[-73 -74 -82  67  78 -83 -68 -72 -67  77  71  79] -> R
[-80 -73 -79 -21 -69 -74 -74 -77  76  75  51  75] -> N
[-80 -73 -79 -21 -69 -74 -74 -77 -71 -70 -82 -76] -> A
after: [-72] => [-67]
after: [67] => [78]
after: [-68] => [-72]
after: [-71] => [-70]
after: [71] => [79]

[-21  12  60  38   2  14 -61] = U
[ 60 -66 -32 -43  19   3  38] = H
[-33  53 -36   0  25 -73  40] = E
[-28  49 -41  -5  26 -74  44] = Y
[ 70 -67 -38 -51  50  36  41] = C
after: [12] => [60]
after: [-66] => [-32]
after: [49] => [-41]

[  0   9   3  -6  -2   5  13  -4 -11   8  -9  -1  -7   9  18 -10   9  12
   8   0 -10  -4  -4]  vakev
[ -3 -10  18  23  -2  -5  31  -2  14  -3  33  32  17 -20 -23  20 -19  13
  10   4  28   4  -2]  Dubis
[-1  0  6  6  1 -1 13 -1  4  4 10 12  2  0 -2  2 -2  6  3  1  4 -1 -6]  ziva
[ -1  16  22  16  11  11  46   6 -10  -3 -25 -26  11 -11 -30  10  17   9
 -19 -23  38 -15 -12]  Ruzi
[  0 -11   4   8  15   8 -29  11 -26   4  -8 -11   3  11 -20   5 -26  -3
  12  32   7   3  31]  Vir
[  2  11  17  -3  -9  22  -2  -3 -33  -1 -63 -52   5  -5  -4  -6   7  36
  14 -22 -13   9   3]  bozud
[ -2 -11   9   2 -18  -3   3 -17 -12  -7  13  20  -9 -12  26   1 -20  19
  31  20   1   7  31]  niluk
[  1 -29  10  18  40   6 -14  14 -24  28  -1  -6  -8  41 -27  -1 -15 -16
 -12  32  18 -20   5]  Muluf
[  1  31  -5   0 -13  -4 -15  -1  36  -1   9  10  16 -12 -11   5  -7   8
   4 -18 -20  21 -22]  kikal
[  1  41  -7  -1  -5   1 -26  13  30  -3   2   0  29 -13 -32  11 -13   3
   5 -11 -19  26 -16]  duved
[  3  18   8   7  30  14 -17  16 -11  36 -19 -13   3  42 -25  -8  -6   7
   0  11 -17   5 -21]  Seru
q: [-1  0  6  6  1 -1 13 -1  4  4 10 12  2  0 -2  2 -2  6  3  1  4 -1 -6] => ziva
after: [15] => [8]
after: [19] => [31]
q: [  1 -29  10  18  40   6 -14  14 -24  28  -1  -6  -8  41 -27  -1 -15 -16
 -12  32  18 -20   5] => Muluf

[ 59 -48  25  37] : peze
[-79 -60  65  77] : pesob
[ 72 -28  11 -46] : Tode
[14  8 50 47] : nes
[-12  34  64 -12] : Pelo
[77 66 16 59] : foze
[-74  46  31  28] : Geze
[70 11 39 -8] : pefe
[ 2 28 13 26] : gofoz
[-22  19  48  -7] : Kir
[-22  35 -78 -15] : kal
[-36  67  67 -51] : vafi
after: [65] => [77]
after: [31] => [28]
after: [66] => [16]
after: [70] => [11]
after: [46] => [31]

[-37   1  43 -26  -1   0  39] -> rovi
[-44   8  18 -18 -46 -41  19] -> tufu
[ 11 -13   3   4  23  20 -24] -> Momi
[-74  -9  -6 -43 -20  68  -1] -> daf
[ 67 -36 -39  40 -70 -73 -47] -> poral
after: [40] => [-70]
after: [67] => [-36]

[-12   5  -7   3  13 -22  17  -8  -8   6  13  -9  -7 -14   2  -8 -16  11
 -44 -44  31] : gop
[ -6 -32   9   6   1 -30  11  38  17  11  17 -34  29  -8 -34  28 -16 -31
  17  20  38] : Luv
[-12   5  -7   3  13 -22  17  -8  -8   6  13  -9  -7 -14   2  -8  18 -54
 -30 -23  39] : Gol
[-12   5  -7   3  13 -22  17  -8  -8   6  13  -9  -7 -14   6  -8 -16  11
  14  13 -10] : Nameg
[-49  47 -44  18  61 -57  67 -45 -45  31  52   5 -50 -54  37 -38 -48  60
  56  48 -52] : fama
after: [37] => [-38]
q: [-12   5  -7   3  13 -22  17  -8  -8   6  13  -9  -7 -14   2  -8  18 -54
 -30 -23  39] => Gol
q: [-12   5  -7   3  13 -22  17  -8  -8   6  13  -9  -7 -14   2  -8 -16  11
 -44 -44  31] => gop
after: [20] => [38]
after: [60] => [56]
after: [-23] => [39]

[-19 -47 -19  17  67]  Bipev
[-63  30 -12   5  60]  Vug
[ 46  -4 -45  30  35]  bos
[ 11  13 -39   8  30]  Nuda
[ 28 -46 -43 -58 -35]  darud
[ 10 -33 -55  31 -26]  fudiz
[-44   1 -16  51  64]  Pilu
[ 36  -4  14  -6 -56]  Ruva
[-17   5 -53  18  11]  mebi
[ 44 -13   1 -12   4]  sil
[ 35  -4 -46 -32 -24]  gufu
after: [-55] => [31]
after: [-32] => [-24]
q: [ 35  -4 -46 -32 -24] => gufu
after: [18] => [11]
q: [ 11  13 -39   8  30] => Nuda

[17 55 59 50 23 40 17] -> Rori
[ 17  55  59  50  23 -23 -82] -> zinis
[-63  34  16   3 -49  71  -8] -> rebug
[ 42 -13 -20  18 -59 -21 -82] -> Zalig
[21 53 58 50 27 36 17] -> zuzi
[ 42 -12 -20  18 -60 -20 -82] -> Tes
[ 25 -81  49  44  27  19  11] -> tenu
[19 55 59 50 25 60 18] -> sola
[ 42 -12 -20  18 -60  40 -82] -> tola
[20 56 60 51 26 39 18] -> Rudef
after: [26] => [39]
after: [-63] => [34]

